array([[ 208,  -89,  559,  501, -252,  257,  206, -448, -127, -705,  133,
         398, -535,  515],
       [ 298,  916,   63, -220, -358, -585,  396, -731,  381,  345, -533,
         360,  720,  814],
       [ 308,  -91,  388,  268, -294,  453,  416, -463,  -62, -702,   81,
         305, -482,  382],
       [ 334,  725,  420, -507, -162, -546,  191, -618,  436,   20, -889,
         293,  992,  885],
       [  28,   27,   32,   38,   29,   37,   28,   37,   35,   26,   37,
          33,   33,   35],
       [ 313,  -82,  568,  461, -413,  339,  321, -173,  -79, -568,   44,
         474, -447,  410],
       [ 254,  225,  469,  244,  316,  147,  144, -497, -142, -559,  229,
         207, -604,  387],
       [  31,   38,   38,   33,   34,   32,   29,   29,   24,   34,   35,
          34,   32,   29],
       [ 284, -139,  314,  300, -291,  316,  184, -279,  -96, -394,    9,
         265, -334,  340],
       [ 199,  232,  305,  106,  367,   43,   34, -265,  -98, -228,  169,
          99, -389,  246],
       [   7,  -28,  563,  493, -326,   38,  140,   34,   27, -401,  122,
         426, -274,  368],
       [  35,   36,   30,   34,   33,   44,   35,   32,   30,   38,   38,
          32,   32,   29],
       [  67,  -53,  490,  393, -319,   60,  124,  111,   38, -246,   82,
         378, -256,  350],
       [ 141,  103,  556,  563, -267,  202,  351,  -98,  -65, -656,   93,
         536, -230,  173],
       [  26,   32,   33,   35,   40,   40,   35,   41,   33,   28,   36,
          35,   27,   32]])
What is the entry just right of 63? -220
What is the entry just right of the largest entry? 885
What is the entry just right of -274? 368
The entry just left of -228 -> -98
What is the entry just left of -731? 396
The entry just left of the smallest entry -> 20

38	-21	29	15	44	-42	-47	16
1	10	-9	4	-8	6	-4	3
3	-7	5	-1	11	14	-7	34
-20	1	-6	17	22	-15	18	-7
-10	-20	4	6	-22	-18	33	22
-6	15	37	-21	-13	-21	2	-5
-21	-8	-15	14	-4	3	8	7
12	20	13	14	9	30	-9	-17
-25	5	7	18	-9	10	-12	1
2	0	3	0	-13	2	5	-1
-18	27	2	4	1	23	-31	-6
15	-9	40	29	9	-19	-26	3
-2	-5	0	3	-9	3	2	1
Rows and columns are numbered from 1.
The entry in the bottom-right corner: 1
The entry at row 1, column 1?
Answer: 38
The entry directly below 11 -> 22
The entry at row 2, column 1?
Answer: 1
The entry just right of 33?
Answer: 22
The entry at row 1, column 2?
Answer: -21
The entry at row 3, column 1?
Answer: 3
The entry at row 2, column 2 -> 10
The entry in the top-right corner: 16
The minimum?
Answer: -47
The entry directly below the smallest entry?
Answer: -4
The bottom-left entry: -2
The bottom entry of the column that holds the smallest entry -> 2
The entry at row 1, column 3?
Answer: 29
The entry in row 3 and column 2?
Answer: -7
The entry just left of the smallest entry -> -42
The entry directly above -31?
Answer: 5
The maximum -> 44
The entry just right of 30?
Answer: -9
